cols: P X Y M B
tet: [ 83 142 111 103 133]
Dodab: [140 104 158  99 168]
guf: [163  88 204  97 174]
Vip: [ 86 137 103  97 146]
Kiga: [106 147 123 138 101]
Vipe: [136 127  79 133 139]
down: [142 104]
X
down: [ 83 140 163  86]
P
down: [204 103 123  79]
Y
down: [104  88 137 147]
X
down: [137 147]
X
down: [ 86 106]
P

cols: S U D E C V W L
Beged: [111 107 103 133 111 129 128  62]
geko: [176 112 124 155 163 136 151  99]
sur: [155 199 103  87  92 110 131 175]
down: [111 163]
C
down: [151 131]
W

cols: H A J F R
vobo: [142  47  79 130 125]
vonil: [142  47 155 130 125]
dem: [186 117 170 164 120]
fisaf: [186 117 170 164 116]
down: [ 47 117]
A
down: [142 142 186]
H

cols: Bule nuku Fur Bos badu seg gis tisat Lolo bipes
rusu: [ 82 118  45 106  98 166  77  77 133  78]
vusuf: [193 144 169 184 162 119 175  75  82 106]
posob: [108 136  76 120 105 153 107  83 117  95]
Kidef: [118  53 155 125 163  90  98 152 151 112]
topiv: [ 81 136  98  91 109 163 100 193 191 166]
ziseg: [102 140  62 115  94 157 103  72 111  90]
Kef: [104  76 140 104 133  91 100 159 142 128]
down: [100 103]
gis
down: [ 77 175]
gis

cols: kezud sof bebu lazap Feriv Zipod Gagit
dum: [ 62  62 170 123 126 128 141]
zodad: [128 127  85 146  59 148 145]
beb: [124 123  95 103  73 106 103]
godan: [192 193  78 123 132 116 103]
down: [ 59  73 132]
Feriv
down: [124 192]
kezud
down: [123 193]
sof

cols: Z T K Q N
Vof: [137 144  95 120 133]
morul: [127 121 131 123 130]
guzis: [127 121 131 118 130]
Kuf: [124 118 138 125 130]
vuna: [139 135 107 121 132]
down: [ 95 131]
K
down: [130 132]
N
down: [133 130 130 130]
N

cols: Mef sedu dak mok Ged
maro: [106 184 191 180 185]
vadu: [161 185  98  63  81]
moso: [161 185  98  63 201]
down: [191  98]
dak
down: [185 185]
sedu
down: [63 63]
mok
down: [ 81 201]
Ged

cols: sonim luri tarop leda
tis: [ 94 132  59 125]
mos: [ 70  51 119 139]
zofig: [ 68  51 102 131]
nof: [ 91  58 143 117]
down: [51 58]
luri
down: [51 51 58]
luri
down: [139 131 117]
leda
down: [68 91]
sonim

cols: pozon zaser nok Vego nari
ritif: [151 141 121 122 132]
keram: [151 141 121 118 132]
dudam: [140 124 190 107 129]
down: [151 140]
pozon
down: [141 124]
zaser
down: [132 132]
nari
down: [151 151]
pozon

cols: fako vizu Vubev zuke vir
Vumu: [112 139 136  85  49]
dobav: [ 85 127 180 119  67]
Fuf: [ 93 103 192 174 144]
farir: [103 102 184 182 160]
gadan: [ 79 120 191 136  84]
down: [103  79]
fako
down: [102 120]
vizu
down: [ 67 144]
vir
down: [136 180 192 184]
Vubev
down: [ 85  93 103]
fako
down: [139 127 103 102]
vizu
down: [49 67]
vir

cols: kinup fefa nosim Segus
Sepun: [183 129 107 133]
raloz: [ 88 122  68 131]
Kal: [129 131 140  87]
mepem: [ 80  85 146  50]
Sez: [ 98 150 184  83]
loba: [136 132 123 206]
maziv: [157 156  89 175]
sume: [ 67 165 170  87]
Zulav: [120 169  81 194]
bofu: [103 130  87 100]
down: [ 68 140 146 184 123]
nosim
down: [ 68 140 146]
nosim

cols: misi zam Dif Rosam
Fases: [ 56 165 138 119]
fedat: [ 74 197 106 159]
Risug: [169  81  50  58]
Vubu: [169  81 121  58]
down: [119 159]
Rosam
down: [81 81]
zam
down: [106  50 121]
Dif
down: [106  50]
Dif
down: [165 197]
zam
down: [ 74 169]
misi
down: [138 106]
Dif

cols: nur dega los Gefo Miput vevuv netal dom nevup lar
Bido: [125 197  91  88 111  91 143  85 153 158]
Nagap: [156  74  63 179 123 116 184 147 104  63]
beg: [125 197  91  88 111  91 143 123 153 158]
down: [147 123]
dom
down: [123 111]
Miput
down: [116  91]
vevuv
down: [111 123]
Miput

